(in the rows, 128 means zero)
The rows of A fall into a few groups, and each row is roughly a mix of its group's hidden directions; one row fits no group.
A, 103 rows:
[[ 72 129 149 136 140 119 159 132 159 145]
 [187 136 144 112 153 156 123 119 108 139]
 [100 123 141 167 126 152 154 156 163 145]
 [142 115  92  80 133 113 113 160 130 103]
 [ 91 125 163 160 112 149 129  94 137 149]
 [164 134  89 129 114 135 147 171 116 102]
 [ 97 105 107  94 114 123 137 169 129  97]
 [175 124 137 125 176 161 139 126 129 144]
 [ 99 131 144 174 108 120 127  85 142 148]
 [157 134 143  99 125 156 103 110  82 142]
 [117 100 156 117 156 125 126  77 135  99]
 [ 80 104 161 153 105 142 140 153 125 130]
 [155 143  95 114 140 157  77 117 136 135]
 [110 115 129 152 137 141  86  83 157 139]
 [ 69 133 145 124  93  99 132 125 116 124]
 [102 131 150 129 135  83 170 102 117 146]
 [110 135  95 103 101  75 110 124 128 119]
 [137 132 143 169 117 153  90  88 122 143]
 [150 142 146 157 138 147 110  80 106 153]
 [ 83 120 119 120 115  91 146 165 151 120]
 [ 68 101 162 116 113 133 135 130 139 118]
 [133 126 173 165 143 169 130 114 125 151]
 [137 159 109 103 114  71 113 138 110 130]
 [ 95  91 141  99 121 104 120 119 171 127]
 [177 117 113 103 138 166 106 127 103 128]
 [126 126  98 148 100 116 169 160 149 103]
 [174 122 152 137 176 145 152 118 126 134]
 [109 119 132  73 165 120 108 121 147 110]
 [149 114 131 128 137 164 148 181 149 148]
 [128 130 150 183 121 163 129 101 125 152]
 [ 94 102 156 141 103 128 176 145 129 132]
 [134  94 110 143 112 135 153 185 128 114]
 [148  91 150 107 144 132  83 104 150 136]
 [ 78 124 139 132 117 102 171 152 127 141]
 [138 154 136 134 126  94 136  87  87 153]
 [117 122 127 179 134 126 174 140 145 154]
 [104 125 153 170 103 133 166 121 123 159]
 [ 78 102 152 106 119 136 159 144 138 149]
 [164 146 102 108 136 114  82 114 105 111]
 [138  95 157 143 102 169 163 119 117 136]
 [118 147 131 121 106  83 151 112  91 158]
 [144 119  90  90 101  99 127 152 107 111]
 [175 144 134 122 164 164 113 108 117 140]
 [ 93 104 146 132 142 159  96 119 168 118]
 [101 103 166 155 149 152 134 109 159 142]
 [161 121 128  89 156 134  96  99 115 104]
 [180 117 127 132 151 178 138 136 128 133]
 [ 89 128 159 170 105 139 131  99 129 146]
 [153 147 148 159 132 133  95  93 113 163]
 [167 141 109 120 118 126 177 154 101 118]
 [ 97 104 124  92 124 112 152 156 151  96]
 [142 132 159 169 139 167 148 102 124 149]
 [127 132 161 166 143 153 120  86 129 157]
 [111 116 121 175 108 163 144 136 144 162]
 [158 154 117 169 115 114 156 144 106 156]
 [110 133 181 158 130 148 122  97 125 154]
 [126  97 144 108 112 179  95 115 139 144]
 [135 115 113 106 155 152 101 153 161  90]
 [ 99 107 149 162 138 155  97 103 153 141]
 [122 129 153 179 115 129 146  86 111 144]
 [105  99 116  96 121 124 128 171 159 101]
 [ 96 124 119 142 109  83 161 152 152 115]
 [123 132 156 165 125 173 161 110 128 149]
 [141 125 110 120 106 151  66 106 137 120]
 [106 101 136  72 110 154 122 122 129 104]
 [128 115 105 119 111 116  61 116 142 138]
 [182 119 125 164 162 130 116 116 134 144]
 [152 103 125 113 166 146 106 130 152  86]
 [179 152 102 140 139 142  92 122 108 122]
 [130 150 136 185 112 162 137 125 125 156]
 [125 120  94 107 124 100  91 161 144  98]
 [100 145 108 118 113  79 160 148 140 110]
 [157 144 118 101 133 101 102  93  89 128]
 [144 122 146 147 128 196 132 114 128 145]
 [103  91 130 167 106 130  95 111 152 139]
 [ 97 136 148 155  96 171 142 101 122 133]
 [118 133 126 129 136 115 193 166 121 123]
 [ 75 117 165 142 111 118 153 125 120 152]
 [132 117  99  74 148 113 132 155 155 119]
 [141 122  96  80 155 117 107 111 111 101]
 [168 128  88  98 134 130 155 152 118 105]
 [143 101 103  96 139  89 114 139 164 115]
 [179 132 114  95 160 110 104 124 141 127]
 [116 134 142 193 113 128 125  96 138 140]
 [151 133  77 121 121 146 130 165  98 114]
 [156 140 143 172 159 127 112  91 126 148]
 [146  98 123 104  90 171 107 144 121 114]
 [108 105 117 139  85  99 166 154 130 116]
 [102 139 165 172 135 130 146  92 133 145]
 [120 111 119  90 103 154 113 117 122  77]
 [152 142 137 150  97 146 155 104  87 148]
 [131 113 128  83 147 106 109 107 168 103]
 [156 155 105 134 125 123 182 153 111 119]
 [181 103 138 119 157 168 123 125 132 131]
 [ 85 113 150 169  98 124 121 111 137 151]
 [126 133  91 132 128  97 113 181 151 115]
 [151 142  96 102 141  92  87 133 119 108]
 [157 125 116  64 136 110 126 143 118 110]
 [ 72 121 158  93 110 126 143 132 117 131]
 [168 161  95 103 149 101 107 132 122 127]
 [137 139 142 185 134 152 112 101 127 158]
 [162 120 113 155 138 184 118 111 116 138]
 [ 88 107 123 100 109 125 151 163 151 104]]

One row of each group comes first, with its name. Which group is each row after those in?
[117 123 136 128 137  67 156  97 116 113]  B
[158 141 113 143 138 171  86 108 128 148]  T
[111 140 147 143  92  75 129 146 109 145]  V

[152 128 122  99 151 151  79 102 123 107]  B
[164 149 113  79 150 103 113 144 118 120]  V
[194 134 102 127 138 147 124 124 105 134]  V
[167 142 140 138 164 178 135 129 114 137]  V
[121 123  98 113  91 105 145 156 121  85]  B
[134 149 148 152 132  87 176 138 149 134]  V
[140 119 141  75 151 111 153 136 132  92]  T
[136 148 155 139 145 134  97  75 133 154]  V
[181 125 146  92 159 150 139 123 123 126]  V
[176 121 113 123 117 148  85 115 105 108]  B
[163 144 127 125 146 117  91  86  98 140]  B
